cols: X A W M J P
S: 599  341  279  452  -70  392
U: -170  148  137  633  523  871
F: 599  341  279  452  -70  892
G: 599  341  279  633  -70  392
down: 279  137  279
W
down: 523  -70
J
down: 341  148
A

cols: Y H K R L T
B: 189  -681  -105  -315  197  -214
E: 32  -403  -172  -89  45  -152
Q: 104  -461  -9  -63  153  -109
V: 23  -545  -174  -197  73  -233
C: -7  -180  -120  77  61  -67
down: -89  -63  -197  77
R
down: -461  -545  -180
H
down: 32  104  23
Y

cols: Fimu Mos Zimas Vuvun Gav
renif: 482  -458  -592  -414  -446
medur: -713  416  -443  505  -376
nuzon: 587  592  591  -743  -890
neme: 212  469  255  -826  -370
Befat: -133  452  525  649  81
dinu: -449  -225  431  -531  -731
bani: -218  301  -199  353  570
zuvi: 264  -352  -136  -292  293
lusa: 480  663  -128  -648  417
zimu: 155  540  -575  170  -864
tode: -209  -175  53  668  843
down: -376  -890  -370  81
Gav
down: -890  -370  81  -731  570  293  417  -864
Gav
down: 431  -199  -136  -128
Zimas
down: -128  -575  53
Zimas

cols: Vimog pep Liriz ropem gusu
Saz: 306  85  -460  -16  -113
Dek: 481  893  -421  277  -303
Vuzuf: 306  862  95  61  -503
Fop: 370  54  242  108  -475
nuvit: 460  862  95  61  -503
budo: 370  54  242  49  -521
sazi: 145  -103  -113  72  -132
down: 306  481  306
Vimog
down: -113  -303  -503
gusu
down: 893  862
pep
down: -503  -475  -503  -521  -132
gusu
down: 306  481  306  370  460  370
Vimog

cols: Vunu nilu kig Kogef Fuziv
peva: 12  -87  170  335  -67
pumi: -17  -143  43  228  141
vasa: -14  -109  -345  379  -296
fabor: -51  -101  338  193  -420
Vuz: -131  16  -296  -466  215
Gunaz: -74  -212  -2  -124  128
Bizal: 178  -28  157  -157  -725
lege: -15  -16  5  -143  275
somi: -195  -14  272  -278  714
duse: 37  -97  188  382  -198
lam: -40  38  354  188  -29
down: 12  -17  -14
Vunu
down: 382  188
Kogef
down: 228  379  193
Kogef
down: -17  -14  -51
Vunu
down: -15  -195  37
Vunu
down: 170  43
kig

cols: Tila Rupe rurap mek zezoz Zumu
niza: 110  -203  -29  -420  -582  -718
birir: -260  -358  -420  -297  -171  -409
pev: 233  451  671  538  471  778
lavog: 790  576  898  345  787  -556
down: 538  345
mek
down: -29  -420  671
rurap
down: -297  538
mek
down: -358  451  576
Rupe
down: -260  233
Tila

cols: fuvu nimi fetar rel
vabo: 267  -542  11  -124
taga: 6  71  -83  60
masi: 20  112  -183  95
nif: 86  167  31  99
riko: 293  -578  5  -116
zizu: 98  174  -651  79
Bez: 86  167  -565  99
kula: 98  174  -293  79
down: -542  71  112
nimi
down: 112  167  -578  174  167  174
nimi
down: 71  112  167  -578  174  167  174
nimi
down: -578  174  167
nimi
down: 112  167  -578
nimi
down: -542  71
nimi

cols: lom Sozo Tuli guri fura Zut kep bag selo
las: 478  -478  757  243  740  -668  -809  -213  -49
zilos: 250  -558  550  -714  633  320  372  484  -517
Dini: 642  -503  -601  562  792  561  124  -656  -511
tira: -649  -670  -724  -413  -535  -533  -445  156  418
kili: 316  -506  -733  706  -644  -192  706  676  -558
down: -714  562  -413  706
guri
down: -213  484  -656
bag
down: 633  792
fura
down: 792  -535  -644
fura
down: 124  -445
kep
down: 250  642  -649  316
lom
down: -49  -517  -511  418
selo

cols: fedeg povef kegol zato
Z: -213  267  577  -121
D: -213  -673  577  -121
N: -213  -322  577  -121
which: -213  267  577  -121
Z
down: -673  -322
povef

cols: kod Dade dob Zona pov komek zifo Zatef nafen
viso: -488  -492  177  -244  166  123  -665  -247  -206
Masom: -488  -492  177  -244  166  123  -665  -247  489
girog: -707  -507  167  -580  378  -101  -11  198  422
Kuv: 144  216  -97  71  -5  -75  350  169  -209
down: 123  123  -101
komek
down: 177  177  167
dob
down: -488  -707
kod
down: -206  489
nafen
down: -244  -244  -580
Zona
down: -244  -244
Zona

cols: gem vigi fizu Bidel ginub Zavap Tevov modaz vofe
tino: -211  193  -82  102  35  55  15  -329  -262
nuga: -211  193  -82  102  35  -146  15  -329  -262
soza: -211  193  -82  102  35  -146  15  -329  458
zug: -211  193  -467  102  35  -146  15  -329  -262
down: -262  458
vofe
which: -211  193  -82  102  35  55  15  -329  -262
tino
which: -211  193  -467  102  35  -146  15  -329  -262
zug

cols: zale ran ziti Vumum Rup
vak: -25  9  -5  36  -18
tegi: -100  -427  -64  294  -18
leser: -10  27  -40  23  -5
Zafi: -49  -149  80  101  -93
dozot: -145  317  292  -14  396
dekin: -129  469  -875  25  429
gad: -72  50  -1  55  69
rebap: 104  -4  43  -96  -87
vugel: -118  -283  -410  256  138
tema: 7  -90  86  -5  -24
tuzop: -446  221  348  370  -651
down: -5  -64  -40  80  292  -875  -1
ziti
down: 50  -4
ran

